In the rows, zero is written as 128.
First come named turns, each shown by rows before and after it. For each pair of rows after them, which turns, in which order, take the first row to the second? The first pair is done for you.
melo (before |-> after):
[139 132 130 121 130 125 135 138 133 116 133 120 118 119 129 125 108 105
 119 156 135 128 126 139 128 116 111 136 131 125 137 139 116 153 128] |-> [139 130 134 149 111 123 115 130 131 126 132 116 130 125 115 129 126 116
 114 154 136 134 121 132 133 139 124 140 130 134 149 114 146 142 130]
[128 132 121 113 117 175 141  78 112 116 165 140 184 105  83 143 164 158
 127 137 165 120 134 172 116 135 124 103 131  96 158  87  94 109 149] |-> [137 162 106 118 135 179 145  75 123 119 159 158 196 116 107 139 170 147
 124 145 166 106 140 145 108 107 171 103 155 114 130 125 104 103 124]
[146 171 117 157 107  98 150 125 113 135 106 115 177 163 118 164 136 109
 104 119 182 121 112 127 142 136 157 158 194 125 112 160 158 142 131] |-> [133 140 120 106 118  98 186 144 109 117 110 107 146 141 118 160 104 104
 117 114 183 126 112 163 143 128  85 153 176  92 119 164 105 166 154]
[128 136 127 150  98 124 107 119  99 148 135 134 137 142 137 152 125 112
 139 148 138 138 137  96 146 104 162 132 156 142 100 134 161 131 125] |-> [116 108 129 101 113 126 139 137  96 132 138 127 109 118 136 147  96 106
 151 144 137 143 135 127 144  93  99 123 143 109 107 145 111 153 145]
nadun (before |-> after):
[141 145 103  76 196 151 163 137 156  97  88 131  74 123 162 206 100 160
 143 177 137  74  81 211 103 119  93 136 138 144  49  33  94 208  96] |-> [146  99 105  45 199 142 176 166 131 112 106 147  82 106 183 118  68 115
 135 170  99 113  99 207  98  75  40 129 127  94  90 177  39 194 120]
[134 142 147 120 165 134 138 126 154 137 116 143 145 129 138 117 105  88
 106 104 121 111 142 105 154  95 157 133 153 152 111 139 130 127 127] |-> [135 121 153 128 143 124 124 131 136 156 125 141 152 124 135 101 100  76
 107 105 111 131 139 105 173 102 133 131 145 137 135 155 134 125 148]
[133  94 153 145 107 109 126 112 127 129 132  85 116 111  94 139 140 145
 127  99 107 133 113 132 114 170  97 133 115 122 173  98 119 108 168] |-> [133 123 143 133 138 127 142 107 156 107 118  88 106 117 100 163 146 162
 127  98 121 102 114 134  89 159 133 135 127 146 135  72 115 111 139]
[123  98 136 114 143 133 144 125 118 121 116 140 123 107 125  99 123 114
 122 119 114 140 129 132 134 117 104 136 119 102 134 167  87 115 126] |-> [119  93 144 141 109 125 122 114 102 136 120 132 128 112 104 129 137 122
 125 123 124 149 118 133 162 152 101 140 114 106 147 105 123 121 141]
feg (before |-> after):
[129 106 125 125  86 119 105 123  88 147 145 131 137 118 129 119 110  86
 129 146 124 167 131 121 185 125  72 115 116 104 140 142 109 147 163] |-> [131 142 113 125  96 125 110 111  99 138 135 136 128 129 138 169 117  89
 136 157 147 143 124 114 197 128 102 111 140 129  96  89 130 171 143]
[111 126 144 157 110 127 118 116 130 129 134 131 125 120 129 128 150 144
 132 112 121 118 117 112 123 149 160 137 122 146 135 124 154 106 135] |-> [110 121 143 158 109 128 118 118 131 130 135 131 127 120 127 123 146 145
 130 111 121 119 119 112 121 151 157 136 122 144 139 129 155 105 136]
[132 114 132 101 164 133 159 138 150 106 130 129  89 119 139 104 108 148
 126 121 139 110 112 145 117 134 102 123 109 122 120 150  97 130 122] |-> [129 104 134 104 154 125 157 138 138 113 132 127  87 116 135 107 104 142
 131 124 140 117 111 149 129 143  86 122 106 115 132 141 101 137 135]
[111  69 132 141 155 125 128 105 136 129 138 129 114 111 117 105 168 175
 122  85 122 114 114 138 112 155 126 142  90 130 179 142 148  91 142] |-> [106  68 133 141 136 114 120 104 119 137 142 124 108 111 112 126 166 166
 133  94 132 122 110 142 143 170 105 137  90 123 180 112 160 109 155]
dupot (before |-> after):
[128 126 139 170 120 130 104 125 154 119 131 120 147 140  94 128 160 168
 119  92 113 117 121 124  96 161 168 149 116 152 155 118 148  86 115] |-> [136 153 123 151 145 135 118 131 156 115 126 144 149 143 126 116 147 142
 118 106 112 105 131 106  88 120 189 143 138 154 123 179 128  95  95]
[134 128 153 162 147 139 100 130 165 150 132 125 121 135  86 165 115 119
 149 140 140 133 149 121  97 136 118 137 136  94 113  88 163  68  69] |-> [138 139 146 150 161 142 108 131 170 145 127 135 119 139 101 160 109 109
 149 144 139 126 155 110  93 119 130 135 146  96  95 114 153  69  57]
[140 132 138 153 133 105 147 130 120 135 100 106 124 125 108 111 125 168
 132 122 141 136 122 109 130 152 108 110  91 114 162 105 116 134 121] |-> [145 143 131 147 154 112 157 129 136 125  95 114 120 129 115 100 126 173
 128 115 139 124 129 103 110 136 129 113  97 122 146 121 106 128 106]
[112 115 137 134 180 185 184 113 190  69 117  83  79 115 110 167 150 174
  94  67 145  58 114 163  65 146 157 142 116 135 118  60 124 122 101] |-> [126 152 110  97 205 181 201 123 173  81 115 125  81 122 174 153 126 110
 105 103 149  58 132 125  86  74 169 125 164 125  65 167 108 156  79]
Now pairs of rows:
(two turns a pair)
[131 117 132 133 129 139 144 114 182 109 132 102 103 106 102 122 110 207
 109  84 129  97 113 141  63 141 171 168  76 157 145  82 114  90 110] |-> [144  90 128 126  92 106 128 135 110 158 157 135 128 102 146  57  77 119
 117 115 105 156 129 110 117  93 116 151  92 102 175 226 105 107 144] | dupot nadun
[125 141 106 108 114 132 122 110 133 132 132 113 126 119 135 176 117 130
 124 136 160  96 123 130 169 143 112 130 145 138 110  65 150 150 169] |-> [131 143  99  75 162 154 159 125 167 106 126 122 114 111 150 131 107 139
 114 120 142  78 139 130 109 100 128 134 143 134 105 144 101 132 146] | dupot nadun
[113  94 110 108 118 129 112 123 139 126 135  86  80 152 165 173 122 155
 111 144 163 142 137 121 148 128 115 149 137 161  83  86 101 163 152] |-> [115  85 107  94 124 127 119 133 133 127 138  90  77 148 176 156 111 140
 111 146 156 149 142 120 146 112  98 147 136 146  84 122  83 168 156] | nadun dupot
[134 144 132 143 144 150 139 113 161 105 121 115 131 129 112 129 150 165
 115  92 133 105 127 138  79 141 162 136 109 161 119 100 128 100 101] |-> [141 127 128 119 142 137 146 132 131 127 134 139 138 122 141  81 125 117
 117 105 115 135 143 122  94  99 131 126 118 131 128 209 102 105 115] | dupot feg
[ 94  92 149 137  81 108  94 136  86 129 150 112 137 142  96 146 137 123
 139 121 117 178 112 125 182 127  99 135 111 125 167 112 180 130 160] |-> [101 130 137 125 158 147 137 135 160  78 126 116 128 148 104 118 153 175
 118  90 107 123 127 121  82  93 185 152 110 165 130 150 143  87  97] | dupot dupot
[124 132 145 113 140 117 148 134 138 124 110 128 114 128 122 141 107 138
 127 141 126  99 136 156  96  93 110 142 126 120 124 154 116 123 120] |-> [132 135 149 159 104 104 110 118 120 150 116 128 141 142 117 134 130 134
 119 146 119 117 132 135 116 110 134 143 128 132 144 149 164 108 127] | nadun melo
[155 102 150 135 129 131 127 127  89 149 141 122 152 149 139  83 115 120
 107 130 112 155 141 119 127 123 134 127 123  92 181 172 148 129 133] |-> [158 132 138 127 133 129 127 123  79 152 138 137 151 157 163 115 112  98
 117 152 130 146 140 105 150 108 145 121 150 100 145 165 160 156 120] | feg melo
[149 119 118 133  95 140  68  96 169 103  85 131 119 199 126 158 140 119
 127 136 155 111 165  89 133 121 158 126 137 110 108  75 167 129 110] |-> [152  91 129 133 102 145  74 107 176 101  92 128 128 189 123  91 140 127
 110 113 125 122 177  91  91 107 156 132 117  95 147 154 140  89 114] | feg feg
[130 146 144 102 138 146 146 120 140 114 115 120 111 122 104 173 139 164
 132 136 147 113 120 146 124 154 133 133 133 138 104  79 111 143 117] |-> [134 116 147  98 141 146 155 137 133 121 122 128 120 114 113  99 126 148
 119 123 118 136 131 141 100 124 117 133 121 114 140 184  78 114 126] | feg nadun
[146 127 112 120 151 133 163 141 131 138 117 142 129 116 169 104 119 106
 155 152 138 125 137 106 134 111 118 120 133  91 112 159  91 144 124] |-> [138 109 133 166 133 138 141 124 153 133 117 111 136 116 116 111 154 166
 142 120 130 120 124 126 109 169 137 137  99 111 150  81 118 104 127] | melo dupot
[129 106 103  91 139 122 139 150 151 102 141 122 119 110 112  99 137 122
 143 129 107 123 161 135  87 121 136 137 114 137 119 149 100 133 127] |-> [137 115 103 138 110 111 102 136 134 131 149 128 151 126 112  97 158 112
 135 137 101 139 158 105 110 134 169 140 126 149 133 151 148 116 127] | nadun melo
[148 138 154 131 126 125 121 129 141 101 138 157 138 173 145 125 116 120
 121 135 142 128 150  89  86 101 183 100 138 147 148 184 140  92 102] |-> [141 112 169 160  77 108  91 125 118 121 147 140 145 170 118 145 127 126
 125 138 145 154 137 101 125 148 151  99 120 138 184 125 172  95 135] | feg nadun
[129 192  98 121 167 137 125 132 119 118 110 158 119 152 180 160  98  93
 140 148 145 103 144 114 124  74 199 114 161 152  51 162 135 164  79] |-> [111 136 116 117 102 104  98 138  61 148 130 138 113 133 156 181  81  66
 161 165 149 154 130 146 203 124  90 105 140 108 103 104 147 198 150] | dupot melo
